One turn sends every row of this set to another row. A few are shown first. Where does it send the rows asked after them?
vula: [ 14.5 -14.3 -10.0   8.7  -6.6 -16.1  17.6  25.1   4.2 -10.1  22.9   6.9
  11.3  -7.4  -9.3   4.1 -32.3  -7.0  -8.9  18.8   7.1 -15.5  10.2   6.1
  -4.8  23.0 -18.0  -1.7   7.5  -6.9  -3.8  21.0  -8.6   5.2 -16.4]
ponar: [  2.3   4.5  11.0  -2.3   7.9 -19.2  22.8   9.4   2.9  15.9  14.5  -3.8
   9.5 -17.9   1.1  -4.8 -13.8 -22.8  13.4 -10.1  -2.2 -19.2  12.9   0.4
  -9.6  31.0  -0.7  -1.1   4.6  -5.7 -18.0   3.0 -10.9   7.5 -15.6]
feze: [  5.5   5.3  -7.2   8.6 -14.9 -14.4  15.6   9.9   2.3  -7.4  22.5  15.3
  17.3  -9.7 -19.0   7.4 -24.9  -5.6 -13.9  16.4  -2.1  -3.4  15.0   7.0
  -3.4  25.0 -17.1   4.6  18.2   1.1  -8.2  33.1  -2.1  -1.9 -10.5]
poviz: [ 13.3   3.9   0.8 -11.0  11.8 -23.4  14.9   2.1   8.4  28.3  14.1  18.1
 -13.1 -16.3   5.2  -3.9   9.6   8.4   2.8  -7.1  -9.1  16.7  12.6  -6.5
 -27.6   5.9   5.1  -2.8  21.5  11.8 -14.0  11.4   0.3  11.4  -1.7]
lidug: [ -0.2  13.7   3.8  23.0   5.6  -3.5   3.7  13.5   8.1 -12.6  23.7   9.8
  -1.2 -16.1 -27.0  14.9 -23.7  -6.3 -24.1 -14.2   3.2 -16.7 -11.4  -4.0
  10.5   6.4 -11.9 -10.4 -12.3  10.7  -8.9  15.3  23.6  -1.8 -12.1]
Vof: [-30.1  -2.1   6.4  -4.4  -5.9  -3.6   0.4   4.7  11.0  10.7  27.5  -3.5
 -16.6  -8.7   7.5  -8.2 -26.4  15.8  -4.7  -5.0   8.1 -21.0   1.2   9.6
  28.4  -7.5   4.0   4.0   4.3  -0.8   5.4 -11.1   9.2  12.3  20.9]
Vak: [  3.9  -8.4  -6.3 -34.4  14.4  11.2   3.2  -2.8 -12.7  -3.1   6.0  -3.7
  -8.1   3.8  19.1  -7.7   3.6  10.6   3.4   4.2   4.0  -0.6  -1.9  -1.4
 -12.7 -10.2 -13.6 -12.5  24.8 -19.3  14.6   2.8   4.4  -9.2  -6.2]
vef: [  3.4  -4.7  13.9  -0.3  11.9 -24.6  21.8  11.8  -0.7  12.3  15.8   0.0
  -5.4 -25.0   7.1 -11.6 -12.2 -26.1   5.1   2.4   0.9 -15.8  14.8  -7.2
 -11.0  29.5   5.8  -7.8  12.8  -7.1 -13.8   6.0 -16.1   8.1 -12.3]
gifos: [ 17.5  -0.6  16.0   3.6  14.5 -36.3 -11.8  -3.7  14.7  20.8   3.0  11.5
  -8.1   2.6   5.0  13.2  -1.7  25.7  -6.9 -17.4 -19.6 -13.0  -9.3 -11.5
  -4.0   3.5  -0.1  -3.1  -9.6  16.5  -3.2  -4.4   4.0  11.0 -12.6]
bup: [  3.3   0.5  -7.4  12.6  19.1 -15.8  15.0 -10.6   0.8   2.2   7.5  20.8
   0.9   1.1   8.2  14.4 -13.3  -9.0  -4.1 -11.4 -14.0  -6.2  -4.7   2.0
   2.8   3.1  -8.3 -39.4 -20.8 -11.6   7.0   0.2  10.1   8.4 -11.8]
Mig: [ -7.2  16.3  21.6  -0.6  -0.1  -5.7  11.0 -17.5  -1.0  12.2  29.5   4.4
   5.4  -3.4  13.1   0.8 -33.5   2.5   5.0 -23.3   5.7 -14.7  -0.3  -3.4
   9.2  14.9   7.8 -19.6 -15.6  18.4   1.3  17.1   9.4  -3.2  -0.1]
zeni: [  0.1  19.5   1.8  18.4  10.5 -22.2 -20.0   6.3   1.1   0.1  -1.9   7.6
  -4.0 -24.2   3.3  21.9 -19.6  20.1 -33.1   5.7 -13.5   1.9   0.4 -22.8
   5.9   4.3  -2.2  -7.7  13.2  23.5  -6.7  12.6  20.5   6.2   6.4]
legu: [-20.5   2.7  -2.8 -20.0 -20.6  -6.0  -4.8   9.6  30.7 -11.9  18.9   4.0
  -6.8  -7.5  -2.5 -18.1  -5.8   5.9 -21.9   9.7  13.4   0.2   5.0   3.0
  14.4  -6.1   9.0  16.5  13.9  14.9  -2.3   0.4   3.3  22.9  14.9]
Bikap: [ -6.5  -2.2 -14.3   0.9 -20.4 -14.1   4.7  15.6  16.6 -20.2 -11.6  -8.7
 -19.5 -13.3  14.4  -6.2  -4.4  -6.1 -21.4   9.8  -4.8   5.3  -5.4   7.2
 -20.9  -2.7  17.2  -1.7  16.7 -17.0  -4.9  -5.3   3.5  20.5   0.9]
Lila: [ -2.9 -12.1 -12.9  13.1  -9.9 -11.3   8.4  15.2  10.7   3.1   3.8   9.2
 -26.6  -3.2  19.4  -3.5 -19.2  -2.1  -6.2 -10.2  -8.2 -16.3 -19.1  17.7
  -5.9 -14.7  10.0 -10.2   7.2 -27.3   9.6 -10.3   8.4   9.6   6.2]
loku: [ -0.7  -3.7  -9.8 -14.5  -2.6  11.5   8.4   0.4   4.6  -6.8   6.3   2.7
  16.4   2.1   7.1 -35.3 -19.6   4.7  -3.7  -1.6   6.9  -0.9   2.5  -5.6
  20.5   2.3   4.9  15.6  32.2  10.3  18.1  13.6  27.0   2.6   3.9]
tezu: [ -6.1  -9.3  -6.4 -23.8   6.3  13.4 -10.0 -14.4   8.1 -27.1   4.2 -18.9
  14.0   1.9  -6.0  -0.8  -3.8  10.4 -12.0  -9.0  15.8  -9.9 -20.3  -7.7
  12.7   0.0   0.0 -10.6   8.8  -2.1   9.1  13.5  29.7  -1.3  -1.9]
Zabos: [ 14.0 -12.4   9.2 -13.9  21.7 -24.2  10.7   0.7  13.4  27.2  27.1  13.3
 -25.3 -19.4   6.1   0.2   0.7  15.1   5.0 -11.2   0.2  -0.3   0.0  -3.1
 -25.9   1.1   8.1  -6.2  13.3   2.8 -10.0  11.5  -2.7  13.0   2.4]
popi: [  0.5   2.6   5.9  -3.5   7.1   4.6  -6.6 -15.2  20.3   0.4  -6.5   4.2
  -4.8 -11.0  10.1  -8.6 -15.2  13.6 -29.3  -6.0  -9.5   3.4 -11.5   3.5
  15.8  -4.2  -3.7 -16.5  33.8 -35.8  11.9  20.1  14.7  -9.5  12.3]
lotaz: [  3.6  -2.1  -4.3  -4.2 -21.6 -14.1   1.4  16.2  39.4 -16.9  11.1 -23.0
   0.2   1.6  -0.9  -5.6 -16.3  -4.1 -12.2  -6.5   1.8  -9.3   5.4  11.1
   5.1   0.0  17.7  -4.2   3.7  -4.2   7.2 -13.2  -0.8  27.1   7.8]
nibe: [-20.2  -9.5   3.3  -9.8   6.3  11.9   3.3 -21.4   4.1  -6.7  -1.4  -4.7
   4.5  -5.3  -0.3 -16.4 -14.5  15.1  -6.5 -11.8   6.4 -14.0 -14.4   2.4
  26.6   6.5   0.2   5.0   9.1 -24.4   4.7  11.7  32.5  -1.8  -5.5]
masoz: [  9.5   2.7  16.0 -17.1  -2.2  12.6  12.3   9.3  15.2 -13.6   5.3 -27.1
   1.5  13.5   4.8 -39.1  -9.1   1.4 -10.3 -10.1  -2.2  -5.8   2.9  -6.5
   4.4   0.9   2.4   2.6  12.0   8.4  13.1  -9.4   2.4  -2.1 -11.9]
Seb: [ -0.3   0.9   1.8  16.3  16.1 -23.0 -15.3  19.3  10.2  -6.8   7.9  -5.1
  -2.3 -24.2  -0.9  17.8 -26.9  19.8 -31.2  -6.9  -2.8  -6.5  -9.5 -30.8
  15.4   8.8   4.7  -8.8   8.3  20.8  -8.2   9.2  22.1  10.7  13.1]
gar: [  9.0 -15.7  13.8  -4.8  14.7 -40.6 -19.5  -1.7  18.2  11.9   8.2  12.9
  -9.0  -5.5   8.6  12.9  -6.6  35.8 -14.9  -5.5 -10.9 -12.3 -15.8 -18.5
  -2.2   5.6   4.8   6.7   3.4  16.2  -4.6   9.7   2.4  14.2   2.0]
rumal: [  0.7   2.1   7.8 -23.7  15.6   8.0 -12.7 -22.6  18.4  -3.3   5.9 -15.8
   1.2  -2.0   8.8  -7.3 -11.2  17.1 -30.9  -6.9   2.1  -3.2 -10.5 -20.2
  16.7  -7.2  -2.2 -22.1  30.3  -3.8   6.3  14.5  11.0  -6.6  15.6]
rugon: [ 11.2  -0.4  -0.5 -19.2   1.2  14.8  18.5   9.3  -0.6 -10.9   1.5 -24.8
   2.0  10.5  14.4 -23.5 -13.3  -5.2 -12.2 -11.8   4.3 -10.7  -7.4 -14.3
  -4.7   2.4  -5.7 -20.1  23.6 -20.4   2.6   4.3  -1.3 -14.8 -11.4]
vik: [ 11.0 -13.8  15.8   1.9   9.2 -42.7 -23.9  -3.0  17.1  16.3   8.4  17.4
  -7.3  -4.6   9.2   9.8  -7.3  31.4 -12.1 -10.3 -11.8  -5.9 -11.7 -20.4
  -3.2   7.7   3.5   3.8  -7.1  10.3   0.0   2.7   4.1   7.0  -6.1]
safus: [  7.8  16.4  13.2 -12.2   6.9 -24.8   8.5  19.9  15.8 -16.3  16.6   2.4
  21.2  13.3   6.1  19.1 -12.0 -10.2   2.3 -31.4 -13.8  -1.0   3.9 -10.7
   3.5  12.0   4.3 -13.0  -8.2   9.6   7.2  -3.4  -1.6  10.0  -3.0]
mur: [  9.7   1.8   6.5 -22.3   4.3   6.8  -8.6  11.4   3.6 -18.6  -2.7 -19.6
  -6.6  -4.3  12.5  -9.2   5.7   7.2  -5.0   9.9  -7.4  14.5   8.6   9.0
 -16.2  -7.3  -4.5  -7.8  21.0  -5.7  25.1  -6.0   5.1  -1.5   0.0]
fovol: [ 12.5 -10.3   8.0  -7.8  15.5 -28.4   7.7  -0.7   8.4  26.6  24.8  18.7
 -25.6 -19.7   4.3  -6.4   8.7   9.2   4.0  -9.5  -3.0  13.6   6.2  -8.2
 -24.7   4.2  10.2 -10.1  11.0   2.9  -6.6  11.9  -0.8   8.2   1.1]
pavid: [  1.3  -4.0  -8.9  16.4   1.8  -3.8  10.4  27.9  10.0 -24.5  24.1   6.8
  -4.4 -17.5 -27.0   8.2 -21.1   3.2 -32.4  -1.7  11.3  -4.9 -10.3 -12.5
   5.3   7.6 -11.9  -7.6  -4.8   9.6 -11.8  19.7  20.6   4.5 -10.2]
milin: [ -3.3   7.5   7.4  19.3  10.5 -22.8 -17.6  13.3   8.8  -2.7   7.9   3.5
   0.2 -28.9   7.1  18.3 -29.5  18.0 -34.1  -4.8  -2.2   0.8  -1.9 -33.2
  10.1   8.9   2.8  -5.8   9.0  17.8  -4.1   6.0  26.2   5.4   7.2]
Noz: [-24.9  -3.3  -1.0   3.3 -17.1  -9.4   1.7   2.1   3.8  10.9   6.1  18.3
 -28.2  -5.8  21.5 -15.6 -21.4  19.2 -24.7  12.5  -6.4 -12.8 -11.9   4.6
   8.8  -9.8   0.8   8.6  20.6 -16.3  -3.8   3.0  -1.7   0.5  11.8]
Vig: [-11.3  22.5  13.5 -25.4 -12.5 -12.5   5.2   2.2   0.3 -13.7  20.6  19.2
   9.9  -1.7   6.3   3.5  -5.4   8.8  -8.2  -3.5   3.6  19.0   5.9 -13.6
  -9.2  11.9   5.0   8.8   8.0  29.9  -7.0  28.7   4.5   1.2   0.8]
futo: [  8.9 -12.1  -1.0   9.1 -10.2 -20.2  20.5  18.8   2.9 -15.3  24.1  14.4
  13.8  -6.2 -12.7   5.8 -25.5  -8.8 -11.1  20.3   2.2 -12.5  16.8   4.9
  -1.9  26.0 -13.4   0.7  17.1  -3.7   1.3  22.4  -3.2   5.3 -17.2]
givet: [ -8.0  11.5  -2.5   3.6  -2.5 -12.0   6.2 -25.8  -7.1   9.5   1.8  39.2
   0.5  -8.0  21.4  -8.2 -21.2   1.7 -23.2  17.8  -6.3   2.9  -3.3  -8.8
  -0.2  10.8  -6.8 -16.6   3.6  10.4  -5.6  30.4   1.9  -2.4  -5.3]
lel: [ 14.1  -4.9 -19.3 -17.7  -5.3   8.0  -0.5   9.8   5.7 -23.7  -2.2  -5.7
  27.0  10.0   8.3 -16.9 -15.8  -9.0 -13.3  -2.4  10.5  -9.8 -14.4 -12.4
   6.1   3.4  -1.7  -7.1  32.3  -1.6  15.2  18.7  15.3  -5.5  -1.5]
soga: [  9.4   1.5  13.2 -12.0  17.0   1.2 -21.9   6.3  20.8  -9.9 -13.7   8.0
  -5.0  -8.3  16.2  -9.1   3.5 -12.5 -12.3  -8.4  -7.6 -10.5 -22.1   9.7
   0.3 -11.2  -6.6 -11.1  12.2 -23.6  21.0  -4.9   5.0  -4.4  -3.2]
povu: [  8.2  -5.6   6.7 -33.3  23.9   0.8 -18.6 -11.5  11.6   6.0   0.9   9.3
   1.8   4.8  23.9 -12.1  -4.3  -0.1  -7.8  -5.4   0.6 -21.8 -18.1 -10.9
  10.8 -14.5 -11.5  -9.7  21.7  -7.7  16.4   0.4  -0.7  -5.4   2.4]
Benev: [  6.8  -4.0   7.0  -6.6  13.2 -18.7  20.7  13.6   2.0  15.3  14.9  -1.0
  -8.7 -29.2  13.5 -10.6 -18.7 -18.8   3.0   8.0   7.2 -16.4  11.2  -6.2
 -20.3  24.2   0.3  -3.6  15.1  -9.3 -19.9  10.4 -17.3   9.2 -11.1]
ladeb: [ -4.6  18.5  -5.4  -6.4   9.4 -21.4  14.5   7.1   4.8 -18.2  -6.9  16.7
   2.9  -4.9   9.7  10.8   3.7  -6.4 -30.4   4.1 -22.5  26.9   8.2 -19.8
 -11.6   8.0  -5.3 -21.5  11.3  -2.8 -11.1   8.4  -3.6   7.9  -7.2]
Susu: [ -2.5   0.1   3.5  19.9   1.3  -2.9  12.8  22.4  12.4 -23.2  29.3  13.7
  -2.2 -17.0 -25.9  13.3 -21.7   0.6 -30.6  -8.0  11.5  -7.4  -4.5 -12.0
   5.1   7.2  -8.8  -6.4  -3.5   8.6  -7.8  13.4  26.5   2.5 -15.9]

lotaz turns into legu
Vak turns into rugon
gar turns into Zabos
And these:
poviz turns into ponar
Mig turns into givet
popi turns into soga
Susu turns into milin

